rotation ticks, each row followed by its count of ticks:
The counts run from 0 to 349.
[132 129 145 100 127  56 150 107 134 174 146 123 112 106 147 115 134 133
 128 146 118 139 156 116 122 170 106 135 140  57  99 148 126 141 143 142
 124 167 181 146 150 150 162 143 116] | 244
[137 133 141 108 126 104 141  87 148 148 160 134 117 109 119 174  95 170
 109 143 115 154 120 132  97 186 123 165 143 114 162 150 140 118 194 112
 117 137 157 189 131 114 141 163 108] | 21
[170  92 181  98 132 123 137 127 135 111 189 129 131 111 147 116 113 134
 109 134 109 190 149 105 135 157 112 147 159  74 125 109 165 157 156 111
 122 115 137 184 130 111 115 147  83] | 11
[153  99 166 103 124 118 136 118 144 100 189 118 128 102 142 102 116 152
 121 134 114 185 138 102 135 177 125 140 143  69 151 110 158 145 150 117
 129  89 144 201 113  93 121 133 115] | 12
[135 129 161  99 106  94 131 129 130 164 163  78  76 159 140 127 106 128
 100 133 116 165 148 109 124 173 111 153 141 102 107 129 161  97 180 137
 119 123 152 194 134 129 138 155 132] | 154
[165 153 163 142 131 127 133 131 151 142 117  94 130 100 121 117 123 136
 158 110  88 171 117 112  85 185 130 148 137  58 113 128 126 158 136  94
 133 163 160 180 110 142 133 173 105] | 75
[177 126 163 119 129 100 130  88 175 125 129 166 127  89 133 156 124 134
 147 103 104 128 172 109  98 132 135 181 124  99 154 139 125 144 150  93
 127 138 165 160 145 158 171 161  91] | 175
[158 114 153 106 100  99 141 119 150 163  96  66 100 159 148 132 118 143
 116 117 119 140 136 136 101 147 102 197 116 118 103 128 143  72 176 101
 129 144 134 182 136 125 132 163 128] | 124
[165 116 155  81  89  96 147 121 182 126 159 157 112  98 146 135 139 133
 133 101 127 157 186  97 120 110 136 179 139 109 144 134 129 135 154 118
 121  98 162 179 126 157 169 136 119] | 181
[127 100 146 104 115 106 144  87 153 124 172 104 139 115 139 113 114 174
 117 156 106 174 102 141 137 191 111 136 117  77 156 119 161 127 150  99
 127  95 133 178 129  79 116 140 114] | 196
[176 102 149  99 111  78 139  97 186 145 107 126 123 109 141 115 146 120
 148 124  95 161 156  95 110 148 114 151 112  85 101 123 164 155  96 103
 154 125 161 165 150 131 147 158  78] | 36
[140 111 138 105  85 137 137 112 139 110 143  76 142 125 142  91 149 147
 143 129 136 174 123 148 127 159 119 182 125  60 160 106 142 127 142  75
 126 106 126 175 120 103 113 157 133] | 227
[125 122 157 100 128  88 141 148 150 136 133  91  73 124 136 116 120 136
 132 130 126 149 132  85  89 162 126 183 136 100 144 150 101  89 158 107
 137 119 174 192  97 134 144 119 152] | 117
[137 161 137 129 120  82 126 101 146 175 119 124 101 115 127 147 127 131
 159 128  99 139 148 117  91 191 131 156 115  91 124 154 129 133 140 107
 133 154 185 170 144 161 179 174 117] | 209
[160 116 141  73  76 105 152 131 197 140 174 130 103 131 150 121 135 152
 115 118 129 177 163 116 135 127 144 157 144 100 129 118 156 135 170 130
 120  87 136 185 120 135 140 128 113] | 186
[147 115 189 140 127 114 138 146 110 128 154  78  97 124 130 104 125 125
 117 114 104 153 124 129 132 186 121 154 161  44 101 118 158 130 146 118
 110 133 156 187 115 127 131 136 122] | 288
[151 127 136  86  86 104 150 117 139 138 128 106 124 133 147 124 148 144
 128 122 162 130 169 144 115 113  98 215 142  94 133 131 113  85 177 102
 119 155 131 163 142 128 138 168 135] | 89
[111 127 138  96  94  59 159 128 193 179 138 105  92 108 134 106 132 148
 129 119 120 144 128 115 113 180 135 137 129  60 106 154 115 116 132 127
 127 118 172 161 112 154 158 126 124] | 246
[150 113 182 154 133  95 140 107 137 144 144 111 125  97 141 121 133 145
 126 111  89 143 110 148 123 200 140 132 141  33 108 134 131 149 136 115
  94 154 162 168 131 138 141 136 109] | 105
[152 107 161 111 163  89 145 111 121 132 139 110 107 122 131 146 101 144
 115 154 121 143 140  92  94 168  92 187 124 117 156 144 132  93 173 103
 128 153 158 194 145 110 135 153 118] | 299
[115 149 144 118 120  77 127  86 127 153 133 115 104  95 125 129 130 120
 164 141 110 130 149 119  99 177 121 164 103  80 143 144 130 132 129 106
 154 142 193 162 137 137 176 166 139] | 208
[129 129 151 101  75  85 128 109 183 151 108 114 130 112 140 132 131 114
 128  99 111 138 152 149 106 120 108 165 130 106  87 135 158 136 117  93
 158 136 173 166 132 131 172 172  96] | 34
[136 131 166 111  99 132 120 126 146  97 187 121 114 100 131 127 128 144
 125 101 114 168 147 126 120 166 155 177 148  72 172 120 138 121 172 103
 112  91 150 194 106 122 138 121 137] | 326
[160 132 162 127 134 120 130 115 105 113 113  84 140 129 143 112 126 137
 151 129 127 156 133 125  91 165 100 205 117  83 155 131 115  99 155  77
 136 159 139 186 132 106 118 174 134] | 263
[132 121 189 127 141 104 135 133  94 119 159 125 129  77 134 110 112 118
 125 116 119 147 132 122 113 178 100 153 169  47 116 139 121 137 141 123
 126 159 187 166 119 125 153 134 103] | 109
[151 138 136  87 108  86 145  93 111 155 179 110 118 128 140 139 132 148
 126 166 140 166 171 130 128 172 110 175 119  61 161 127 137 111 181 118
 116 145 132 166 172 131 130 166 141] | 55
[126 117 158  91  75 127 125 113 140 120 178 102 138 125 143 121 110 144
  98 129 133 171 122 174 135 145 100 157 162  80 115 108 171 133 169 111
 130 115 127 168 128  87 137 170 112] | 193
[143 143 162 122  92 102 111  98 132 134 136 121  95 116 133 136 146 112
 167 113 107 131 184 110 116 147 139 194 115  89 137 121 142 128 129  96
 130 111 184 167 139 162 170 142 144] | 178
[103 147 146 101  83  79 143 137 176 173 131  99  93 107 145 114 129 136
 122 103 132 147 124 150 107 161 129 144 156  64  90 153 117 117 145 118
 132 131 185 162 111 148 173 135 118] | 247
[177 104 175 124 101  95 131  99 193 147 104 120 127 131 148 137 141 146
 119  85  85 143 142 134 127 143 134 154 129  90  95 112 162 146 124 102
 105 115 146 176 146 143 157 142  92] | 314
[117 127 153 108 106  98 127 116 151 148 111 102  97 135 146 158 110 144
 111 111 124 121 127 156  89 157 115 201 133 129 143 153 121  72 181  91
 133 127 166 177 126 110 164 149 147] | 302
[126 143 176 107  97 102 129 137 122 131 175  99  80 112 140 129 128 134
 123 112 121 152 161 119 130 166 138 169 144  74 129 131 133 108 172 123
 118 108 180 189 115 156 157 115 156] | 148
[158 116 166 125  98  92 151 100 167 160 127 105 137 127 154 126 132 161
 116  96 101 135 117 169 136 171 139 132 141  49  99 129 146 129 143 114
  86 154 134 151 151 129 147 149 105] | 100
[136 125 182 130 112 108 129 102 146 112 157 136 108  96 142 128 147 147
 137  96 106 136 140 133 127 168 152 172 135  57 162 122 132 121 145 111
 104  98 171 170 113 150 162 100 141] | 142
